Each row is where one point has got to under a steady rotation. How many steps took it there?
The counts run from 0 to 524.
[151  94 109 163 130 140 180 171  92 126 154 106 105 133 187 117 120 106
 135 119 122 180 120 124  86 114 116 158 107 150 150 141 134]
358
[126 147 138 132 125 153 129 164 119 148  90  65  73 151 162 154 114 111
 157 150 127 146 136 133 116 117  83  99 139 149 163 175 124]
260
[107 162 128 102 122  73 137 133 156 136  85 133 138  95 109 115 160 132
 123 144 110 108 155 152 184 111 150 130 114  60 132 155 162]
151
[132 151 118 141 109 124 124  74 155 114 148 132 162 112 149  87 126  93
  71  98 120 105  75 132 166 169 170 116 117 112 132 156 142]
468
[113  75 170 110 146 164 143 161 119 149 136 102 149 174 130 128  91 123
 139 109 122 127 129  92  84 117  72  97 113 148 127  95 121]
446
[130  99 120  94 160 160 144 157 156  87 117  67 119 133 163 144 110 102
 178 130  97 132 127 130 118  98 146  87 132 154 134 184 125]
34
[113  77 137 123 147 137 160 170 171 162 140 140 129 117  88 121 169 148
 150 133 118 128 173 109  94 147 121 158 121 108 119  73  98]
134
[129 100 102 121 112 112 104 170  98 122 122 127 145 124 129 159 100 137
 170 158 102 154 131 126 130  94 120  88 107 178 145 107  88]
172
[158 176 145 133 108 114 147  31 146 135 107 137 102 150 120 158 116 130
  81  83 161 134 108 122 142 141 120 132 119 137 130 128 173]
379
[114 150 116  92  84  91 116  97 190 130 101 162 131  91 101 149 108 134
 128  85  98 123 102 106 174 126 137  96 112 156 124 123 116]
23
[105  97 141 111 178 159 170  98 103 144 129 113 149 118 131 141 151 122
 121 155 174 113 128 169 158 152 120 128  95  80 145 124 141]
78
[126  61 168 110 157 166 158 148 127 167 137 139 153 128 123 131 162 124
 150 126 150 112 147  93 132 147 111 108 106 122 118  69 107]
175
[106 146 131  93  90 130  89  97 168 128 113 142  90 112  96 132  89 138
 133 117 106  94 119  91 106 112 144 105 135 166  86 141 116]
24
[132 107 128 152 150  95 128  96 177 142 126 143 116 106  98 103  99 128
 143 107  91 106 175 130 137 125 188 144 150  94  88 129  96]
376
[ 73 118 133 130 102 122  90  56 151 163 119 112  93 139 124 135  70 141
  96 122 135 109 105 163 153 144 101  89 138 132 131 145 118]
299
[121 162 116 103 125 123 120 175 118 114 122 132 137 119 139  88 101  97
 159 136  51 131 115  94 101  91 146 127 120 118 108 184 123]
244
[101 128 129 120 184 145 192  81 114 140 110 130  91 116 112 136 140 127
 127 138 172 134 133 158 111 139 128 182 125  78 134 163 151]
118
[151 120 162 153 109 125  76 115 192 120 151 123 174 120 146  98 125 117
  81  89 119  89 126 124 132 159 131 103 155 131 102 121 124]
145
[130 122 112 122 142 157 127 139 148 128 142 147  70  99 109 155 154 140
 195 137  99 142 141 110  94 142 146 136 149 173 108 113  70]
214
[137  87 132 138 176 174 177  94 150 120 176 104  85 119 140 136 138 126
 155 124 156 154 143 150 105 156 149 165 164 138 120 137 104]
36
[119  96 138 121 147 121  79 167 147 128 137 114 114 120 112 130 170 131
 162 164 136  98 195 143 160 118 143  98 134 110 126  95 111]
223
[136 180 112 134  94 163 141 112 102 145 122 151  92 115 153 149 145  95
 128 142 157 117  70  96 159 161 115 114 110 165 150 119 114]
209
[ 99 111 146 123 101 131  83 153 143 130 150 140 161 157  85 113 130 155
 105 111 111 119 121  91  61 138  76 151 135 151 115  92 138]
364
[ 87 167  87 126 102 153  85 100 138  94 122 139 163 113 120 112 140 119
 106 157 118 121  72 156 184 173 126 129 140 140 148 138 136]
161
[158 192 125 120 140 123 145 149  64 122 104 164 138 125 134 114 174 123
 112 153 162  98 134 112 152 120 123 167 104  84 128 131 166]
240
[211 145 130 181 126  88 109  95  79 104 150 120 115 150 152 153 122 140
 113 110 170 154 158 151 119 105 131 145 167 123 128 132 159]
189
[149 132 112 177 110  88 139 165 112 179 110 117 156 142 173 104  99 103
 111 119  93 158 139 144 135 126  95 114 129  90 142 127 118]
99
[ 83  61 112 121 161 146 118 112  97  98 161 151 145 107 117 118 115 132
 161 148 133 135 118 151 148 139 163 141 120 160 110 102  75]
125
[144 151  79 150 139 147 128 110  53 122 121 146 104 107 151 145 106 114
 167 159 139 159  97 134 154 119 126 107 140 176 138 122  79]
480
[106 124 136 101 111 152 115  74 144  97 141 100  69 124 117 148  97 136
 105 123 159 108  89 123 129 122 166 121 110 189 125 157 157]
347
[118 105 159 110 135 189 142 164 142 152 138  88  92 153 130 124 117 121
 143 125 105 115 125  75  60 142  93 112 135 161 126 153 115]
486
[122  64 143 148 130 131 149 191 149 162 146 110 162 153 153 104 107 100
 135 101  85 145 124 109 109 126 116 119 115 119 133 121 105]
406
[157  98  96 180 119  85 119 142 179 137 139 119 138 112 147 130 141 154
 136 124 107 176 160 178 145 143 106 120 172 136 153 108  90]
181
[ 95 132 109  99 163 157 101 139 104  89 120 151 139  94  98 126 160 134
 176 206 116 110 133 148 171 139 166 143 139 112 118 142  92]
433
[ 89 125 124 102 147 122 140 133 103 141  76 144 176 150 102 145  81 146
 161 131 101 156 100 131 123 124  52  93 137 111 121 120 121]
252
